128 stands for zero in the data rows.
Here are some points, one per row:
[205 111 142  92  95  96 212  93 137 129 137 136 189  87  68 112 213 106
 115 152 185 123 132 117  91 107 156 109 109 108  88  85  87 211 198  96
 117 160 150 124 168 145 129 174  93 138 112 115]
[108  92 119 103 173  97 134 109  86  79  95 170  81 127 104 101 206 153
 142 110  92 120 114 155  81 136 114 117  99 154 119  85 136  92 103 185
 104 182  90 113 181 111 164 155  99 138  90 105]
[103 151 108 145 180 116 115 157 164  86  80 143 151 147 166 124  91 174
 184  95 115 183 147 124 174 121 162 133 156 148 183  95 105 136 103 190
 139 127  98 115  96 166 100  94 104  77 124 136]
[106 132 132 123 104 159 112 117 113 151 144  74  92 118 144 117 116  88
  89 121 121 146 110 151 155 111 131 142  96  87 120 164 140 145  77 120
  96 106 162 149 167 127 152  98 183 183 150 141]
[136 131 118 110 138 100  98  96 102  84 179 111  55 133  76 124 201  85
  84 104  89 130 102 211  90 133  83 130  90 117 106 180 192 130 106 175
  77 140  88  88   0  69   0 168  92 123 104 113]
[149  93 134 111  96 107 155  89 147 135 128 121 175 122  77 115 184  96
 120 154 133  95 135  86  94 159 115 100 101  95  95 153 115 213 163 102
 108 118 160  89 170 140 129 111 129 110 114  97]
[176 110 112  91 135 127 163 115 169  93  74 208 124 121 115 114  99 123
 215 146 156 119 120 129  88 183 162  83 142 191  97 110  76  92 139 104
 145 201 127 109 116 170 108 201 119 136 110 116]
[133 145 116 133 103 159 109 103  92 125 148  83  57 147 102 124 128  94
 109  90 121 154 127 146 123 109  76 141  99 122 126 177 146 114 111 152
 116  97 118 121 201 106 133 135 167 127 132 124]
[120  85 125 119 119 112 130 151 154 167 124 120 154 114 161 122  87 113
 130 184 161 102 140 109 142  75 134  98 124  79 127  87  84  91 186 127
 155 140 142 126  88 170 122 111 123 103 104 104]
[ 98 182 111 220 168 178 107 210 156 183 134 104 159 179 153 189 121 186
 145 107 121 190 219 123   0 119 153 190 195 157 210 125 186 113  98 104
 172 111 115 180  92 127 114  74 166 163 170 190]
[151 123  97 105 150  91 157 130 159 137  96 148 127 111 155 105  70 134
 174 141 153  98  99  96 122 131 161 117 133 176 130  90 109 100 135 103
 162 161 131  87 106 168 113 154 124  94 120 112]
[101 155 123 136 117 148 100 144 172 161 137 107  99 132 180 128 126 112
 108 104 136 159 136 128 175 123  76 172 134 151 137 156 153  86 130 106
 135  95 129 191 136 105 162  99 169 153 149 136]
[109 167 122 131 131 169  87 107  76 153 174 100  68 155 135 171 110 110
 112  91 146 138 118 178 159 109  97 193  76 101 111 143 147 145 105 117
  94  87 137 160 157 101   0 136 182 207 170 149]
[190  87 117  99 124 123 197 122 150 125  99 173 163 116 107 115 101 117
 163 186 186 102 101  77  99   0 153 112 139  75  76 107 108 107 157  88
 168 153 128  94 105 156 129 176  91 130 106 110]
[142 120 115 102 140  91 100 120  76  85 118 144 105 126 127 105 173 160
 158 112  84 143  85 159 103 109 123  91 110 170 133  87 128  99  89 186
 103 164  88 101 181  76 165 146 101 123 104 108]
[133 121 138  95  92  97 133 117 111 143 150 105 138 100  74 105 187 134
  88 113 157 104  97  89  92 207 110 113  98 105 101 178  96 212 132 112
 111 125 140  98  95 135 143 127 118 123 111 101]
[ 94  95 169 179 136 106 133 164 120 170 132 107 159 110 167 104 101 105
 147 217 164 110 159 106 157 115 169 119 179 146 120  86 108  83 168 106
 204  97 168 121  87 177 103 128 131  88 133 116]
[171 113 117  99 109 119 174  90  79 118 161 141 131  71  89 116 185 116
 117 130 144 133 122 114  90 251 141  88  80  89  84 121 128 165 100 102
 124 142  98 108 117 125 158 135 104 129  82 103]
[157 107 133  80 134  99 143 120 147 117  88 146 117 116 112 119 171 127
 118 106 128 125 118 108 107 167 111 114 113 134 104  93  86  82  67 129
 111 152 115 104 172 114 125 135 103 103  97 110]
[ 84 157  93 194 176 131 125 164 169 155 100 115 156 165 134 175 121 201
 176 107  88 194 195 147 170 114 144 141 199 151 189 131 179 141 111 132
 164 111  83 143  91 139 132  89 150 136 129 184]
[112 114 140 179 148 184 105 194 147 151 162  96 132 112 147 132 129 130
 113 149 144 115 188 101 173 122 123 138 171 189 173 156 126  98 126 134
 184  99 163 162 100 114 110  71 160 163 160 173]
[100 149 132 178 137 108 124 183 135 157 137  94 139 136 143  94 129 132
 144 189 149  69 180  99 180 111 174 124 174 192 137 113 114  87 149 116
 175  91 140 168  94 159 106  80 146  99 154 143]
[136 113 179 115  96 106 152  90 134 157 169 121 179  98  65 106 166 131
  91 119 129 111  84 114 106 118 138 107 100 117 124 202  81 194 175  90
 108  97 178  95 139 162 139 100 150 115 146  83]
[ 86 121 144  99 121 168 103 134 158 157 165  95 118 111 167 133 101 115
 112 106 136 124 123 111 160 117 112 142 124  75 126 174 122 137 127 122
 108 112 148 179 155  88 164 109 163 123 171 152]
[130 112 110 132 126 116 142 132 147 138  92 170 118 152 182  87  85 137
 166 137 145 112 123 113 131 120 196 105 158 173 148 106  78 115 124 128
 157 170  82 108  96 196 107 162 101  84 104 126]
[129 104 110 151 115  98 109  97  69 112 145 114  98 107  69 114 172 110
 105  86 128 108 103 127  99 162 105 102  83  80  97 165 130 150  75 105
  96 128 125 112  83 113 142 120 143  95 134 106]
[135 134  96  83 146 119 120 123  89  75  94 189  96 119 129 111 190 148
 169  98  74 119 101 170  99 129 143 122 156 152 110  83 134  96 113 211
  98 185 104 100 165 107 159 143  86 126 101 101]
[ 87 172 132 125  76 200 104  90  74 145 171  85  84 140 158 179 123 108
 103 108 103 164 119 138 181 115  73 154 105 101 120 149 178 146  91 104
  91 112 143 186 165 121   0 135 154 207 187 151]
[109 125 162 108  66 130  87  97  83 152 164  91 116 118  49 105 102 108
 110 107 122 130 100 116 126 135  92 151 109 107 115 156 122 199 111 130
 102  97 164 156 114 161 125  88 169 154 152 148]
[ 91 130 255 121  89 207  76 135 156 147 191 109 127  92 166 138 120 114
 102 109 131 102 124 102 172 106 108 143  80 103 115 151 170 234 170 105
 111  95 208 182 151 180 153  97 169 196 204 179]
[155 107 110 132 130 114 142 117 178 128  82 160 138 104 142 113  86 110
 149 138 146 115  91  85 108 131 162  95 122 171  97 108  97  96 173 116
 146 138 108 119 107 142 108 147  97 105  97 126]
[128 102 111 131 109 122 128 122 171 131  99 137 112 117 153 128  82 128
 142 125 142 101 122 113 128 129 141 118 142 177 124  73 119 126 126 118
 142 131 122 115 119 121 115 113 109  81  87  79]
[121 210 119 135 193 170 110 139  51  68  78 116 124 246 146 237 107 179
  91 111  71 218 174 178 200 108  89 192 147 145 186 145 174 115 127  97
 102 118 104 149 125  63 237 150 123 172 125 152]
[141 122 109 164 177 111 130 176 148  93  81 189 172 130 152 111  79 129
 238 118 129 120 153 125 142 116 216 114 206 151 171 117 109 129  86 185
 163 150  87 127  88 244  98 200  94  90  98  62]
[ 94 181  77 186 172 137 111 177 197  70 115 100 198 195 147 212 114 255
 169 109  57 221 179 168 176 120 132 188 172 135 196 137 158 117  95 134
 129 122  86 136  96 137 141 109 112 132 115 173]
[ 90 137 110 118 125 106  74 100  85  96 127 115  94 160 143 157 114  79
  94 104 120 146 111 185 127 112 113 157 117 167 128 162 152  97 109 151
 111 136  88 100 206  80 195 118 121 126 121 126]
[110 163  99 111 120 113 103 123  92 132 164 109  65 120  83 146 136  63
  98 115 104 134 105 157 137 116  86 135  94 112 123 167 154 147  94 117
  90  93 119 128 172 121 107 144 138 109 140 142]
[141 120 116 112 131 142 151  74 166 114 116 156 138 107  85 108 150 110
 131 148 166 102 105 108 104 173 138 113 121  88 135  72  96 100 140  92
 108 151 124  94 162 122 122 154 111 102 109 114]
[165 100 191 128 110 121 196 148 134 164 126 133 228 106 126 114  88 108
 122 217 161 108  98 117 125  87 155 101 134  84 106  87 110 166 221  96
 164 130 209 123 124 130  88 151 152  61 118  97]
[117 137  73 117 135 118 100 110  88 126 138 144 105 106 144 106 113 115
 118 110 115 137 114 149 113 118  78 125 131 157 116 170 131 109  93 150
 106 116 122 108 174  70 186 115  79  98 120 124]
[122 169 102 115 163 161 104 137  81 107  92  95 121 187 162 165  80 149
 110 119  74 174 143 192 152 119  92 164 115 174 144 147 167 100 129 129
  78  97  67 123 149  74 219 135 125 137 134 157]
[141 113 188 158 102 114 128 149 152 147 136  95 148 120 176 120 111 116
 137 224 159  82 117 106 154 124 155 122 162  55 142 140 102  97 179 126
 186  97 161 137 104 135 120  85 156  98 159 153]
[127 155 101 103 216 102 131  88  77  44 100 168 120 171 142 132 136 225
  93 102  48 117  96 192  88 106 117  99 131 157 130  98 158 113 105 255
 113 179 114 111 156 124 188 178  93 101 100 113]
[107 155 220 177 105 172 115 165 172 169 164 115 123 120 153 108 101 112
 110 138 113  82 174  95 178 121 124 160 120  77 136 172 149 106 136 114
 164 116 200 185 119  97 134  70 158 183 184 179]
[128 103 152 111  88  96 149 127 151 128 115 126 144  96 126 109  75 127
  99 154 148 101 133  92 105  61 129 100 133  64 122 133  91 150 190  99
 156 106 150 133 147 115 109 100 128 112 108 112]
[161  92 106  96 114 116 123 117 160 151  92 148 107 118 100 116 151 142
 135 114 139 123 112 116 118 183 147 110 120 117 105  87 109  99 137 127
 115 126 110 104 169 115 126 162  77 112 119  93]
[ 97 156 137 173 103 181 127 171 173 179 159 126 135 135 157 177 130 111
  99  98 141 136 189 115 178 117 110 157 127 186 167 138 170  87 112 135
 142  83 130 174  93  77 160  96 191 196 183 189]
[216  72 104 119 113  90 217 110  98 110 172 189 165 122  87  99 183 108
 100 121 164 103 109 108 100 255 123 103 117  85  97  83 134 178 154  84
  96 199 124 112 136 150 136 167  93 182 101 119]
There is one direction along which these points spread out most. Take the direction at right angles to it along which they spread out most. Go by this last direction. Where along it does each point below lie, from 0 to 99? The average is 50, and the first point in the table lies past the average. One standard deviation of the points above along it is 16.
[142 120 115 102 140  91 100 120  76  85 118 144 105 126 127 105 173 160
 158 112  84 143  85 159 103 109 123  91 110 170 133  87 128  99  89 186
 103 164  88 101 181  76 165 146 101 123 104 108] 24
[141 113 188 158 102 114 128 149 152 147 136  95 148 120 176 120 111 116
 137 224 159  82 117 106 154 124 155 122 162  55 142 140 102  97 179 126
 186  97 161 137 104 135 120  85 156  98 159 153] 75
[103 151 108 145 180 116 115 157 164  86  80 143 151 147 166 124  91 174
 184  95 115 183 147 124 174 121 162 133 156 148 183  95 105 136 103 190
 139 127  98 115  96 166 100  94 104  77 124 136] 37
[ 94 181  77 186 172 137 111 177 197  70 115 100 198 195 147 212 114 255
 169 109  57 221 179 168 176 120 132 188 172 135 196 137 158 117  95 134
 129 122  86 136  96 137 141 109 112 132 115 173] 31
[127 155 101 103 216 102 131  88  77  44 100 168 120 171 142 132 136 225
  93 102  48 117  96 192  88 106 117  99 131 157 130  98 158 113 105 255
 113 179 114 111 156 124 188 178  93 101 100 113] 12
[122 169 102 115 163 161 104 137  81 107  92  95 121 187 162 165  80 149
 110 119  74 174 143 192 152 119  92 164 115 174 144 147 167 100 129 129
  78  97  67 123 149  74 219 135 125 137 134 157] 29
[136 131 118 110 138 100  98  96 102  84 179 111  55 133  76 124 201  85
  84 104  89 130 102 211  90 133  83 130  90 117 106 180 192 130 106 175
  77 140  88  88   0  69   0 168  92 123 104 113] 34
[110 163  99 111 120 113 103 123  92 132 164 109  65 120  83 146 136  63
  98 115 104 134 105 157 137 116  86 135  94 112 123 167 154 147  94 117
  90  93 119 128 172 121 107 144 138 109 140 142] 47
[ 84 157  93 194 176 131 125 164 169 155 100 115 156 165 134 175 121 201
 176 107  88 194 195 147 170 114 144 141 199 151 189 131 179 141 111 132
 164 111  83 143  91 139 132  89 150 136 129 184] 42
[112 114 140 179 148 184 105 194 147 151 162  96 132 112 147 132 129 130
 113 149 144 115 188 101 173 122 123 138 171 189 173 156 126  98 126 134
 184  99 163 162 100 114 110  71 160 163 160 173] 65
[ 98 182 111 220 168 178 107 210 156 183 134 104 159 179 153 189 121 186
 145 107 121 190 219 123   0 119 153 190 195 157 210 125 186 113  98 104
 172 111 115 180  92 127 114  74 166 163 170 190] 51
[120  85 125 119 119 112 130 151 154 167 124 120 154 114 161 122  87 113
 130 184 161 102 140 109 142  75 134  98 124  79 127  87  84  91 186 127
 155 140 142 126  88 170 122 111 123 103 104 104] 65
